In the rows, 128 means zero.
Where one turn sends some rows of the set: a few examples, then the rows asked
dopo: [151 138 134 116 143 148 136 130 144 123 165 122 144 171 115 130 112 111
 151 140 103 106 116  97 121 119 118 140 103 124 153 118 101 135  99 173
 154 160 147 142 148 117 109 139 106 115 116 138 146 133]
rutag: [118 145 153 129 119 136 103 121 127  89 166 132 142 127 130 132  93 117
 115 144 121 118 102 111 130 114 148 126  65 131 129 119 131 138 123 168
 159 151 161 121 135 127 116 149 124 103 117 151 130 132]
Vop: [117 110 103 118 107 140 114 162 124 178 102 114 111 112 109 129 171 127
  91 136 126 143 127 168 123 155 119 114 156 124 132 120 148 129 153  95
 120 123 141 102 125 140 153 110 132 146 128 140 114 111]
leb: [142 122 132 117 129 121 104 123 130 110 140  98 151 108 132 141 160 174
 124 131 151 119 109 133 142 136 134 135  67 112 132 113 118 102 121  93
 129 106  82 136 152 110 125 106 123 156 114 118  99 146]
ravag: [150 149 111 121 126 112 143 124 138 106 159 130 139 159 107 144 125 144
 132 110 110  92 130 105 148 130 130 146  90 109 153 131 108 109  99 155
 136 152 116 131 173 121 123 140 129 102  99 139 154 157]
garu: [159 154 144 115 142 129 108 113 142 105 178 136 141 149 107 145 112 105
 127 147 125 103 151  93 134 127 141 113 115 129 153 100 107 104 105 161
 121 141 133 133 175 118 118 136 117 111 100 151 131 144]
naze: [132 122 129  91 110 115 126 130 124 157 121 111 112 152 122 114 138  94
  95 144  97 131 154 130 102 145 164 118 163 132 135  90 143 129 122 156
 145 158 150 153 150 129 138 147 144  76 122 136 134 118]
Kapi: [157 137 134 121 138 141 109 139 134 109 175 137 156 128 131 121 102 126
 140 132  99 121  97 105 109 102 133 117  91 131 156 113 122 133 125 156
 131 145 130 149 136 118 116 131 123  81  93 132 117 152]
barik: [142 110 130 157 124 148  82 120 140 119 148 119 149  80 135 152 155 160
 154 125 145 126 119 117 130 113 146 131 114 125 102 111 123 117 136 100
 130 115  98 143 153 108 138  93 143 149 106 115 109 145]
Kelan: [114 105 136 108 135 132 148 118 113 145 120 111 130 147 135 105 128 108
  86 139 115 128 144 107 112 136 150 116 139 139 132 115 148 151 106 154
 156 159 176 130 127 112 173 159 146  95 129 177 140 116]
reva: [109 124 148 100 112 101 124 140 111 130 119 115 133 154 145 127 182 126
 112 125 113 143 159 121 124 125 152 128 151 129 143 130 150 142 123 129
 152 144 152 184 146 120 134 155 131  90 113 172 178 126]
nef: [ 86 113 113 150 137 149 117 137 116 171  93 138 118 122 124 109 155 125
  90 133 144 150 145 142 116 139 132 110 121 133 112 127 129 130 143  97
 124 112 142 105 117 116 169 135 127 148 157 160 111 105]
Zenat: [130 100 112  91 117 113 130 115 119 155  83  95 103 127 141 117 193 173
  93 133 147 145 146 147 139 145 142 124 132  99 116 120 136 126 133 109
 147 107 119 146 136 106 141 110 122 156 119 159 117 112]
til: [ 89 143 101  90 109 136 101 154  98 106 105 152 105 150 135 105 120 121
 106 118 126 154 149 128 126 135 129 132 149 121 169 116 145 131 132 134
 126 145 151 170 122 112 154 138 123  93 114 169 137 113]
Zok: [105  95  84 147 135 168 110 150 112 146  97 115 124 117 135 129 156 132
 126 117 154 138 138 144 115 149 107 135 173 126 119 121 110 112 163 108
 126 129 121 131 126 118 171 117 143 133 122 125 118 107]
Vigim: [134 101 132 128 111 126 144 114 125 142  91  84 121 118 144 137 183 165
 124 123 131 152 144 119 118 118 159 135 162 119 109 122 129 140 149 123
 135 134 137 151 119 120 134  98 133 180 121 158 115 107]
zar: [130 138 113 126 136 137 120 134 126 114 133 109 133 143 109 144 159 156
 131 122 156 113 118 137 157 150 100 155  78 105 132 121  98  98 119 111
 146 120  94 110 143 119 123 113 103 175 139 117 120 131]
nive: [107 105 143 111 103 125 119 149 118 127  77 109 146  96 132 131 191 155
 129 152 147 152 144 142 140 135 145 135 144 122 112 127 153 130 140  91
 163 112 128 153 136 124 146 134 121 129 149 170 117 142]
pilu: [127 146  88  90 114 103 124 108 123 117  92 133 103 151 146  96 132 141
  99 105 104 133 135 138 130 130 137 115 151 108 145 132 124 134 145 160
 140 137 133 141 123 128 151 143 144  77  90 160 141 121]
vek: [103 114 143 121 147 143 115 118 132 118 130 130 160 111 100 156 133 133
 168 128 136 121 136 154 170 177 109 138 102 125 133 128  96 111  98 102
 134 134 112 120 166 113 141 120 113 151 143 127 137 121]
pifof: [ 95 118 121 106 115 131 121 147 112 124  74 121 130 108 107 125 155 128
 121 128 154 166 146 154 144 176 117 129 135 117 155 129 109 113 148 106
 118 144 128 143 132 129 173 110 117 151 148 163 135 106]
mebiz: [120 124 144 130 140 146 114 108 125 112 176 140 155 126 102 140 110 110
 110 148 122 116 126  90 128 133 137 135  78 118 152 119 120 124  96 165
 153 154 162 115 152 116 135 141 132 100 112 142 162 139]
gige: [152 174 148 126 145 133 100 126 135  84 172 132 133 142 123 128 110 110
 129 138 112 109 128 111 139 111 153 123 117 138 128  96 127 105 122 161
 157 140 128 127 141 125 102 138 102  94 116 123 119 146]
rida: [120 113  94 112 133 127 111 139 108 148  89 111 101 131 137 111 186 150
  92 116 153 147 135 169 142 163 103 123 139 106 121 126 121 117 161 108
 136 111 107 123 125 118 164 121 130 131 121 137 124 110]
Rovu: [133 143 129 138 149 167 108 134 143 125 141 112 132 113 100 147 142 142
 127 151 140 114 121 134 160 140 121 119 111 124 139 114 117  95 109 103
 137 116 130  95 144 116 112  87  83 186 130 129 126 121]
rati: [126 135  92 115 122 141 134 136 122 138  87 132  99 147 151 101 115 109
 117 141 105 142 131 122 103 113 135 114 156 134 146 107 142 142 132 163
 136 141 143 148  99 125 149 127 131  72 125 154 133 116]
Nup: [124 131 161 115 118 123 121 119 132  96 134 140 156  90 115 152 131 169
 158 129 130 143 118 142 167 131 136 140  97 118 118 127 144 133 124  95
 138 111 110 121 135 120 120 118 111 152 134 146  82 146]
Katez: [134 114 100 102 117 111 152 134 125 145 107 116  95 163 137 108 146 146
  98 124 106 122 152 129 136 141 151 128 151 108 126 121 148 126 118 149
 157 147 141 151 161 105 144 150 139  70  97 156 156 131]
dib: [134 142 115 125 118 141 100 119 152  79 156 128 119 146 144 135  76 135
 155 120 133 124 102 106 124 112 150 147 119 110 123 102 138 130 132 142
 156 153 135 150 130 114 106 135 134 114 104 115 106 122]
Talir: [112 127 159 155 129 149  73 129 133 116 142 118 147  96 128 135 154 130
 126 157 144 134 117 128 136 125 148 127  53 123 101 122 118 129 107 110
 135 100 131 105 140 115 132 126 129 162 127 131 117 131]
riviz: [128  97 120 143 120 144 127 130 135 169  89  92 112 121 134 127 182 139
 120 161 152 159 140 158 128 133 147 110 140 119  99 111 164 131 125 112
 147  92 126 142 135 129 153 106 129 137 143 142 120 111]
Posa: [124 135 126 155 129 148 126 115 152 121 130 109 128 148 112 157 133 134
 158 117 155 134 125 111 151 137 113 161 124 105 119 118  94 109 132 118
 138 147 114 112 135 119 130  96 112 188 137 112 124  99]
kavad: [132  86 106 119 121 145 143 142 128 134 126  97 113 161 149 129 142 127
 129 131 128 121 145 109 103 135 147 144 179 118 117 111 149 138 123 141
 165 155 166 163 147 107 134 158 154  98 101 140 143 124]
nos: [136 145 100  84  97 118 105 122 116 141 118 150 109 146 113 115 144 100
  99 130 100 128 154 128 100 121 141 120 164 128 142 107 132 147 145 173
 142 143 151 137 124 144 140 148 143  90 123 163 119 133]
bato: [107 126 111 117 131 130 123 116 101 138 120 146 129 123 131 104 123 119
  81 119 110 124 130 128 106 119 146  96 130 150 134 129 137 149 150 164
 148 155 166 134 113 129 160 152 138  89 134 185 138 123]
Pive: [101 133 146 159 139 148 105 121 136 133 143 136 140 116  98 145 139 126
 116 146 150 150 130 116 139 140 132 136  59 106 128 123 107 111 114 113
 127 120 138  91 134 118 126 115 107 173 146 125 130 113]
tefup: [106 137 158 106 136 119 123 111 133 110 163 131 147 178 130 155 121 120
 155 118 107 111 144 120 153 140 125 142 117 129 143 129 122 140  80 131
 142 143 139 149 167 106 112 158 119 113 110 145 163 117]
vasap: [143 141 156 135 140 142  91 131 151 114 149  98 158 103 126 152 155 142
 127 152 143 118 108 135 149 126 125 105 111 131 129 123 125 107 127  85
 121  93 118  96 143 130 119 106 113 164 103 134 111 133]
sope: [106 110 146 133 134 132 122 116 119 159  91 104 125 110 135 105 185 128
  94 139 126 153 149 136 119 132 162 107 117 134 102 122 132 149 115 106
 130 116 147 118 115 115 172 123 137 167 146 166 125 109]
firuv: [154 119 121 141 138 129 110 104 145 114 180 138 142 138 106 160 142 124
 154 105 128 112 137  96 126 131 137 139 123 109 141 123 105 128 118 155
 141 165 138 150 163 119 126 123 149 121  94 123 180 141]
Vena: [151 129 144 130 130 149  99 109 152 122 156 108 156 118 108 139 149 158
 149 149 146 144 102 135 138 114 134 123  77 103 125 120 126 131 121 124
 147  95 123 136 139 131 113  99 106 177 125 132  90 129]
kimir: [123 120  99 136 123 141 112 115 129 156  85 122 111 124 117 126 171 124
 116 137 156 171 139 160 128 143 115 104 140 110 136 124 127 131 144 130
 112 101 124 124 113 148 170  92 130 157 138 155 127  98]
Puv: [136 162 112 107 123 120 120 119 139  81 141 117 139 146 138 119  94 152
 133 118 106 101 106 116 138 118 150 142  87 117 144 112 125 107 108 146
 150 141 108 140 146 117 114 139 129  87 101 116 119 148]
gekeb: [116 112 116  94 106 137 109 118 139 172  80  91 127 109 127 127 190 137
 101 156 116 134 132 155 117 141 144 112 159 127 128 119 136 139 125 101
 146 108 144 119 121 136 136 108 129 163 135 148 123 107]
nul: [146 111 116 121 119 114 151 131 130 164 105 119 116 149 144 128 159 109
 115 142 105 132 149 111 103 118 142 105 154 136 139 123 135 152 123 163
 124 144 143 155 136 127 151 134 144  79 111 175 165 128]
dol: [113 153 136 109 132 131  97 126 108  86 170 175 133 125 126 130  99 146
 141  99  95 133 126 130 148 117 136 131 104 128 154 117 151 136 113 130
 124 136 129 150 133 106 117 131 117  93 101 139 122 140]
rozus: [139 116 132 151 155 168  96 140 143 134 166 110 150 132  92 138 146 126
 149 139 154 138 111 151 143 153 103 126  83 107 132 121 108 110 120 121
 139 116 119 121 155 129 138 107 109 158 131 103 119 120]
vom: [131 127  89 109 125 124 115 108 116 110 121 136 115 130 138 121 130 132
 116  91 115 144 130 123  97 124 144 116 164 119 154 126 113 142 171 164
 125 162 154 163 102 137 135 124 149 114  97 150 145 114]

garu goes to Rovu
dol goes to Nup
And these:
rati goes to Kapi
Talir goes to sope
leb goes to Zenat
firuv goes to Posa

Where one turn sends some rows of the set: a few examples, then the rows asked
Lupi: [155  81 104 128 112 147 147  92 125 137 131 129 129 115 128 125 101 147]
lolun: [166 109 135 114  87  85  83 131 121 119 113 119 137 145 102 153 121 108]
rosib: [ 96 145 155 117 122 146 144 163 156 130 138 113 153 111 134 129 132 106]
Vabel: [117 149 169  97 134 127 145 159 138 118 140 108 129 100 134 144 133 107]
gogim: [115 144 158 133 129 146 157 164 134 127 132 134 168 106 142 144 139 122]
Firop: [116 150 164 110 139 130 157 154 128 112 150 113 140 105 130 135 130 113]
faz: [122 141 168 108 124 135 139 164 153 139 116 124 144  91 141 159 142 105]
nutoz: [109 148 162 105 122 135 139 164 157 132 130 103 138 102 136 139 132  99]
seva: [133  98 112 134  95  93 104 119 140 148  95  93 131 150 124 174 115 127]
letum: [112 103 121 143  93  89  97 106 145 133  99  99 143 131 105 156 121 140]
Nat: [108 141 161 126 120 146 141 168 155 142 118 129 159 102 143 151 141 111]
Ninus: [120  87 114 145  90 117 141  93 153 139 110 113 131 128 121 134 113 159]
kuro: [136 102 135 135  61  93 103 132 153 126 100 119 139 157 114 141 126 123]
gis: [104 149 158 126 130 144 158 159 138 119 150 119 155 113 135 127 131 115]
mak: [192  98 129 111  98 115 113 126  99 114 138 139 132 142 114 134 109 112]
teba: [138  94 124 143  60 119 145 116 152 128 111 135 138 153 127 119 119 142]
mino: [126 144 165 121 137 132 159 161 125 115 138 134 149  94 140 150 141 124]
vade: [153  85 102 142 111 137 155 107 119 141 124 122 133 152 137 143  96 146]
fif: [177  92 104 128 130 121 129 115  97 133 130 120 127 145 131 153  98 129]
vuna: [125 146 171 105 134 128 147 162 133 122 126 127 137  88 140 160 141 116]
dap: [148 106 119 124 122  96  73 113 113 132 117 106 145 121 101 159 111 116]
mek: [166 100 113 119 124  93  95 121 107 133 110 103 127 146 119 173 106 119]
lura: [125  88 105 146  92 116 138 112 148 147 101 108 133 160 138 151 106 149]
Kopag: [174  91 121 127  86 132 147 112 119 118 140 145 133 145 126 116 106 139]
zodo: [174  93 110 118 137 130 106 104 100 134 136 127 137 115 112 140 100 118]

vade goes to seva
lolun goes to Kopag
rosib goes to Vabel
And these:
vuna goes to gogim
zodo goes to Ninus

